First come named moves, each a turn or a mirror, each shown by rows before and after it. For each pair of rows after them, which moves, in which order, take the first row to the second? The first pair is done for you.
W:
18 82 51 -23 -91 -92 -95 -32 -5 -21 -14 -12 31 -1 87 26 117 98 54 13 82
 -41 15 -30 60 74 -44 96 -11 -89 0 => -8 110 36 32 -58 -69 -97 -41 -75 -39 -29 1 82 26 63 36 91 66 30 31 54
 -78 -50 -74 61 44 -27 52 -10 -109 21
104 249 3 -99 137 57 -105 -48 5 -136 3 133 129 40 234 -77 12 -21 -33 53
 -156 -151 -37 -113 188 68 133 37 -72 -96 -36 => 163 181 35 -208 45 9 -105 -41 152 -128 15 116 29 -23 272 -102 58 26 7 16
 -97 -66 94 -7 174 127 83 128 -86 -61 -87
-102 76 -37 -33 120 105 -23 -92 -35 27 -5 -4 53 25 5 53 -60 -71 0 -4 41
 -100 -26 -42 -21 -74 61 30 23 -9 1 => -51 21 -7 -131 34 64 -13 -82 105 42 17 -24 -44 -25 55 22 -11 -20 39 -32
 95 -19 88 53 -28 -15 22 113 4 26 -51
26 -83 137 100 99 -191 13 -29 -320 42 -71 93 -126 242 -122 30 125 29
 -154 64 -183 176 79 7 -46 32 -60 -69 -143 -61 53 => 66 -134 163 23 34 -225 18 -22 -205 51 -57 74 -207 204 -100 11 164 71
 -124 44 -133 234 171 74 -61 75 -92 -10 -154 -24 13
B:
222 -276 12 -192 -215 -57 -114 145 136 167 81 -68 -174 15 -103 -43 -21
 143 -78 -6 -16 185 204 180 -130 129 -66 85 -78 347 -69 => -7 -219 -25 -123 8 235 -46 132 176 220 289 -122 -147 -54 -171 27 -99 69
 -148 -68 -85 105 -22 161 -213 78 62 -36 -39 298 -223
-153 -48 5 67 107 29 77 91 39 4 149 33 -19 77 -70 34 -64 -1 -71 -56 -106
 -46 -45 -48 -48 -88 65 -125 5 -21 -105 => -116 8 -6 105 84 -56 38 66 -92 -33 40 62 58 132 -45 29 -58 3 -59 2 -101
 -92 -68 -130 1 -107 59 -133 1 -53 -13
24 53 -114 139 -39 -224 -2 13 -156 133 -173 -48 69 82 -98 -71 -56 16 -62
 38 -100 -158 83 29 13 -55 -11 -26 -16 188 379 => 80 -43 -85 62 -116 -240 26 49 5 153 -130 -55 -54 45 -94 -95 -25 63 -35
 -1 -71 -54 215 144 -17 -7 -64 46 -33 253 324
C:
50 146 -207 7 -122 8 12 14 -154 -75 -96 125 278 74 47 101 -3 -242 -55
 260 -89 163 -162 147 145 30 117 20 -94 -269 30 => 30 188 -192 -85 -161 -1 -17 -20 -68 -73 -71 81 238 -6 141 111 42 -224
 -24 258 -16 166 -145 178 154 69 120 70 -107 -314 -38
89 31 19 -18 -246 -209 -110 -54 -113 -116 -104 26 47 -45 143 14 111 -34
 13 127 36 2 205 -40 74 81 21 1 91 -58 6 => -174 99 -11 -10 -29 107 -42 -84 2 -53 159 -58 36 -177 121 90 46 -89 -38
 51 3 -77 -17 -32 -17 58 164 -99 130 -132 -230
29 130 48 244 88 74 -19 -9 176 -32 124 6 -5 161 -96 -49 -127 179 -87 -78
 -40 130 -140 -193 40 -50 -12 -192 16 108 -234 => 212 104 82 189 -93 -166 -87 -2 135 -81 -65 46 -22 221 -32 -99 -55 234
 -23 -29 22 190 40 -181 111 -7 -112 -103 -14 134 -98
X:
-97 -87 -196 148 -17 70 -1 -91 2 20 69 -166 198 -126 -20 5 73 -237 -99 7
 81 -16 -132 3 -40 -90 79 -3 -25 33 -105 => -84 -45 -187 134 -39 34 -27 -116 -42 6 23 -173 219 -123 14 7 86 -237 -79
 27 112 -35 -140 -31 -15 -85 76 1 -33 2 -92
-152 77 -5 -275 23 -91 -258 -41 35 -238 -93 -119 -29 -288 152 48 -66 53
 -146 -6 169 -76 55 -59 -146 -71 98 54 -133 63 -58 => -184 -101 -16 -179 136 73 -149 55 138 -170 62 -84 -100 -265 -35 54 -150
 28 -212 -99 36 9 70 38 -241 -108 104 -2 -113 204 -113
-30 -90 69 -76 118 135 -32 314 -158 171 25 26 26 -49 -22 -133 21 338 180
 -9 -176 34 99 -66 101 115 -109 -73 -115 -220 -90 => -25 -74 68 -63 122 116 -45 308 -205 154 -1 31 46 -28 -29 -134 22 329 165
 -3 -172 24 84 -98 111 105 -109 -81 -113 -219 -61
19 47 -48 -55 2 -216 -76 -10 -3 10 113 10 9 18 97 -200 75 90 -109 183
 133 133 93 74 46 97 27 90 -163 -166 93 => -3 -70 -50 -26 64 -109 9 44 112 65 238 14 -70 5 -6 -207 26 85 -144 109
 80 195 130 153 -29 94 28 76 -151 -75 26
Now pairs of rows:
Between the rows of a pair lie two moves.
-193 -110 38 -116 -57 166 385 35 -14 -242 -149 50 -99 189 20 100 220 149
 93 -221 304 229 0 -64 -56 -132 42 128 163 -291 -69 => -184 -63 18 -37 -33 123 358 25 -174 -273 -233 77 8 257 0 112 203 124 82
 -170 270 182 -64 -156 -14 -172 58 76 165 -319 33 => W B
-173 131 184 -54 148 16 -9 18 5 -12 104 -161 9 -175 74 60 28 -39 49 0 42
 -45 -121 1 16 9 -7 -147 40 -155 -175 => 105 -113 224 -57 -45 -211 11 122 64 -11 -25 -63 -101 -61 -8 -37 68 29 76
 -12 9 149 201 119 26 32 -159 -45 13 52 -20 => C W
-56 7 -139 105 114 -143 -110 -119 -306 24 -66 -24 -4 56 37 74 101 22 68
 130 -34 -29 31 -79 99 -35 111 -55 12 -133 210 => 38 -62 -122 55 29 -235 -121 -98 -250 23 -101 -10 -52 69 44 33 122 53 90
 127 -9 46 155 -21 108 -7 53 10 -8 -79 232 => B W
-103 110 -66 35 161 116 170 -10 62 -133 -8 2 -111 46 -36 -40 -31 1 55
 -77 -113 22 -96 219 -11 -47 51 -160 44 118 -222 => -69 282 -65 -32 56 -50 51 -99 -74 -206 -184 -17 -21 43 130 -26 44 24 111
 31 -9 -77 -121 108 99 -18 43 -122 24 -28 -139 => X X
5 242 -98 -2 321 7 -90 -82 -230 127 -45 -105 239 -85 0 124 -102 -49 12
 24 39 -110 -167 -208 6 -8 61 -126 87 -220 75 => 11 284 -50 -187 213 -44 -128 -137 -62 117 -29 -186 138 -214 167 115 -15
 7 97 21 176 -74 -92 -140 24 71 35 -18 73 -288 -26 => B C
92 -42 4 -76 51 -67 -19 -88 81 -95 -200 -14 98 -88 97 -181 26 91 86 -23
 31 7 210 -172 150 39 -13 -143 -24 59 45 => 67 -171 -19 18 144 46 70 -14 134 -43 -93 19 56 -53 -55 -176 -37 69 31
 -95 -77 65 223 -111 73 0 -9 -199 -14 167 10 => X X
-20 19 -85 -200 -55 157 178 -133 128 5 299 -79 -115 -163 -69 234 -98 83
 120 39 281 24 -8 40 48 62 -140 64 27 -23 -318 => 40 -164 -110 -25 7 207 264 -23 87 46 321 15 -117 -22 -289 211 -187 53 43
 -10 114 99 44 69 -4 -12 -152 -7 43 140 -226 => X W
19 62 -187 179 221 -96 142 -6 -225 -149 -89 148 189 135 -148 150 -52 170
 -21 -28 -34 28 -192 -44 176 -98 17 -46 18 -31 330 => -221 198 -169 -9 308 143 156 -98 37 -103 152 -10 94 -104 0 217 -27 170 4
 -96 88 -11 -332 36 106 -28 120 -23 33 -173 27 => C C
-8 -147 42 74 37 -99 -64 19 -39 -86 -10 18 28 86 -73 -101 -46 16 -4 72
 -67 -36 8 -20 91 -18 27 -23 40 84 182 => -159 -102 42 45 136 72 -31 -5 66 -55 145 -45 -1 -15 -51 -60 -69 0 -14 23
 -58 -70 -106 0 44 -10 102 -49 56 26 29 => C C
-97 -105 -53 -13 62 122 100 -49 150 106 91 -27 -77 -44 -65 -13 6 28 5
 -110 1 -29 -22 59 -108 21 4 36 47 124 -78 => 14 -161 -38 -30 -34 -6 89 -33 139 90 -3 11 -102 -1 -52 -53 33 68 31 -86
 17 28 102 83 -74 34 -56 91 28 176 -3 => X W
14 -116 75 69 119 -19 -177 345 -84 84 -34 41 -7 -291 -37 -75 -33 22 -103
 15 -295 -182 -86 -351 294 -161 -8 -40 -121 -57 -137 => 3 -51 79 12 83 -54 -208 307 -75 62 -60 8 5 -334 47 -73 4 33 -76 39 -236
 -208 -99 -364 324 -126 -12 -12 -126 -124 -158 => X C
-4 121 85 -141 -86 -37 -153 -68 58 35 -52 -173 -81 -130 217 75 165 -6 4
 -23 181 -56 -50 -9 110 47 24 -37 -60 -206 -162 => 79 54 35 157 16 -83 -134 11 -275 14 -188 -29 90 121 -18 68 56 -87 -91 30
 -18 -101 -121 -161 136 -85 23 -185 -37 -98 93 => C B
-28 18 2 146 52 -33 33 -109 -61 -93 -122 113 51 31 -167 62 -9 19 -88 -9
 -117 -150 -68 -40 -134 -122 -169 -264 -45 72 -12 => 99 -69 42 58 -81 -155 30 -89 32 -101 -181 124 -46 27 -132 12 41 76 -35
 -11 -76 -45 104 45 -121 -79 -247 -176 -74 134 17 => B B
211 -118 53 -41 -142 -179 -34 32 77 -32 -133 54 -133 9 12 -85 33 119 38
 8 18 177 237 63 30 -23 -106 181 -5 93 85 => -122 -71 4 34 171 258 81 22 181 60 207 -29 -125 -113 -86 16 -83 26 -64
 -96 -82 90 -64 69 -107 -80 73 29 49 50 -176 => B B
-87 -5 -2 -94 8 157 100 -24 242 108 144 -128 -114 -191 58 -16 92 29 70
 -28 105 45 -37 103 -133 91 31 -2 60 12 -179 => -1 -177 -14 47 47 153 171 75 190 128 138 -43 -124 -64 -132 -46 20 4 9
 -55 -22 121 40 124 -168 32 -6 -42 66 171 -75 => X W
-120 99 35 99 199 -19 -34 167 -69 166 61 87 9 131 -108 28 -144 -88 -85
 45 103 81 -221 120 -63 -66 132 -99 77 -96 -211 => 62 20 99 -76 -45 -236 -76 169 94 139 -37 75 -124 85 20 -43 -28 10 3 59
 234 215 52 254 -27 34 14 84 38 -56 -191 => B W
71 5 -40 133 63 -128 23 -45 -61 -1 -143 3 -38 49 131 53 73 -44 44 -107
 -156 22 131 137 -8 16 -18 46 47 50 70 => 31 63 -57 156 104 -106 15 -60 -118 1 -151 6 12 53 143 66 64 -64 33 -89
 -161 -28 60 86 -1 -7 11 10 43 16 79 => X W
-14 4 51 101 155 555 -48 -35 -273 40 -16 24 25 13 -448 83 -375 -47 -141
 -45 -130 -49 -386 -111 7 125 110 -303 278 158 -50 => 171 320 139 -318 -284 75 -319 -253 -265 -107 -380 -100 23 -151 102 41
 -79 108 94 137 302 -106 -179 -155 246 330 -4 -9 208 -131 3 => B X
-2 169 -71 61 -28 -22 -96 14 128 -19 18 120 -59 198 -120 -83 -99 52 -61
 102 -64 -166 5 -148 -63 9 -114 -25 -61 101 -54 => -10 225 -66 26 -47 -46 -124 -16 131 -30 -6 99 -52 171 -58 -77 -80 55 -35
 122 -25 -190 -12 -167 -43 25 -105 -10 -64 55 -63 => C W
90 13 142 19 150 -32 -131 45 -326 -156 -169 44 178 -126 66 30 189 -29
 161 113 39 -17 -172 -131 54 58 48 76 -124 -175 70 => 185 -185 199 -132 20 -49 -66 114 8 -96 -69 24 -69 -219 70 -23 246 51 205
 24 93 183 81 91 -18 148 -42 209 -147 -48 -49 => B B
-97 156 -100 -59 64 94 -8 -90 -126 -3 -74 -53 87 -82 55 65 -15 10 -5 115
 67 -130 -172 -56 33 -10 70 -6 35 -141 -79 => -85 100 -72 -182 -6 96 6 -75 68 27 -5 -87 -44 -162 110 38 25 44 33 71
 134 -45 -65 56 1 52 38 75 18 -117 -180 => W B
75 -108 50 -7 -137 34 -59 -108 35 80 16 140 -66 4 160 80 58 75 78 68 50
 42 97 190 -5 22 80 -19 21 61 23 => 7 31 41 2 -96 54 -99 -162 -50 58 -6 112 14 -10 218 117 58 61 79 108 73
 -56 -29 96 22 17 124 -57 32 -36 32 => W X
-137 -3 -3 53 233 205 -147 -22 -108 94 11 -179 108 -62 -54 93 19 -44
 -160 -70 -85 -116 -116 -21 -122 -1 -81 13 -77 -10 111 => -149 -27 29 -52 193 231 -137 -22 51 116 86 -232 12 -142 3 87 54 -14 -139
 -105 -32 -66 -66 68 -145 51 -95 76 -86 -10 12 => W B
-27 84 -80 17 -70 -89 -38 15 -58 -79 -112 -64 12 -6 74 39 104 -34 28 64
 61 2 52 -32 75 43 -60 -1 -24 -54 2 => -153 40 -105 56 67 110 38 43 28 -23 59 -82 -24 -39 -22 67 40 -70 -18 -15
 -13 0 -34 9 -3 10 -1 -69 -1 -26 -117 => B C
-363 55 78 232 203 196 -44 -33 -94 -59 1 67 116 -266 -57 119 -302 57 -75
 59 -48 -137 -163 -53 -126 1 83 -70 163 -25 -228 => -117 165 128 84 -96 -219 -203 -98 -218 -177 -339 81 157 -224 172 53 -149
 153 56 207 125 -130 36 -106 41 89 -43 93 112 -99 -29 => B C
-19 48 0 -193 62 101 210 -5 133 -150 97 -142 173 -259 -5 192 -11 -2 64
 -107 -19 -116 -155 123 -18 10 188 -100 86 -138 7 => 171 78 14 -192 -109 -178 109 -20 -27 -222 -159 -97 236 -161 63 147 50 41
 115 1 34 -107 -29 48 93 23 98 -37 54 -146 210 => C X
-87 187 -80 -112 81 -64 -62 63 105 41 -11 -130 -129 -24 75 148 39 11 156
 181 122 9 58 64 62 -220 212 55 -1 -16 -165 => 49 13 -95 72 92 -122 -7 180 -11 47 -82 -5 -110 163 -143 105 -36 -6 91
 169 -30 96 149 71 42 -295 157 4 -4 153 6 => X C
5 60 -201 99 140 -140 -114 -16 -37 -25 -69 11 60 29 59 -21 -57 60 33 -66
 20 119 90 -20 66 -91 111 -49 -18 56 67 => -58 120 -203 44 144 -99 -123 -63 4 -20 -34 -35 50 -35 124 -6 -31 64 48
 -65 72 79 39 -17 64 -68 142 -36 -19 -9 5 => C W
29 115 -11 -68 -75 114 74 -65 273 -53 70 -7 17 -44 -112 75 -117 11 72
 -212 -70 165 -110 122 -148 -48 67 62 91 64 -9 => -8 269 -46 12 -30 87 15 -115 51 -104 -28 8 179 15 -82 109 -138 -32 60
 -132 -90 28 -258 -29 -84 -85 115 -11 97 -37 83 => B X
-90 -4 17 186 67 192 149 73 -30 -86 -25 -3 -38 -129 -115 -63 -47 -104
 -83 73 -53 112 -78 -12 61 -4 -181 -122 31 -26 -94 => -79 45 55 24 -39 133 120 24 100 -88 -23 -68 -110 -239 32 -75 33 -48 -22
 84 64 129 -19 50 79 73 -196 -26 15 -88 -173 => C C
-18 78 34 -73 -67 23 0 -30 65 94 33 -31 -1 -101 117 -13 66 33 13 44 34
 -3 -13 -18 18 -25 -33 33 -30 -12 -35 => -5 86 7 40 -24 15 -4 -16 -87 77 -29 21 89 -3 43 -6 28 5 -24 82 -34 -49
 -59 -91 38 -79 -20 -29 -19 5 59 => W C
159 -220 -89 36 38 9 53 235 42 99 -157 101 -49 146 -295 -3 -51 -63 -85
 -159 -136 206 64 148 -57 -136 -172 -54 0 256 201 => 151 62 -118 46 1 -151 -102 114 -256 -2 -387 87 168 183 -120 31 5 -82 -47
 -5 -58 13 -88 -74 88 -147 -134 -84 -9 48 343 => B X
-11 196 -110 -49 20 -1 -68 -164 -58 80 -139 131 46 -100 156 -10 158 -64
 98 -36 187 -156 22 -136 116 73 66 2 -101 -169 119 => -134 123 -115 -60 151 228 22 -129 122 150 82 95 -47 -192 75 10 102 -83
 62 -141 147 -121 -27 -42 2 72 119 -34 -85 -124 -56 => X B
-219 -201 -16 89 107 325 -30 72 257 9 325 69 -97 -200 -140 60 -52 42
 -108 -114 -112 38 -49 317 -130 -43 52 -153 64 2 -152 => 62 -382 -16 223 -36 46 -35 173 73 -32 83 221 -58 34 -292 -30 -60 57 -117
 -60 -204 149 177 302 -74 -83 -84 -124 36 171 146 => C B
-55 58 0 219 174 56 61 16 -95 -30 22 69 -18 150 -189 53 -115 -20 -32 -25
 -161 -42 -77 -91 -103 -46 49 -75 25 33 -12 => -57 289 37 10 36 -100 -66 -117 -102 -101 -99 -28 15 31 95 61 11 35 68 62
 43 -130 -83 -146 -7 46 43 25 -10 -170 -41 => X C
203 15 5 -143 -214 -291 -164 -41 -129 -92 -217 59 52 45 118 21 66 121 88
 229 66 8 193 19 169 60 -39 99 -58 -20 144 => 137 -325 -19 33 -3 26 53 138 79 50 97 120 -99 103 -238 12 -96 72 -38 44
 -179 181 230 206 -33 -21 -16 -9 -26 260 21 => X X
-43 -19 -26 41 -349 -205 10 20 133 -99 -17 -166 10 -29 70 108 -64 124
 -69 67 131 57 264 63 75 31 -81 -1 -38 -46 133 => -209 -101 -62 203 -104 88 130 83 151 -21 204 -150 17 -8 -145 149 -196 39
 -168 -21 -42 46 109 69 -40 -54 15 -148 -2 30 40 => B C
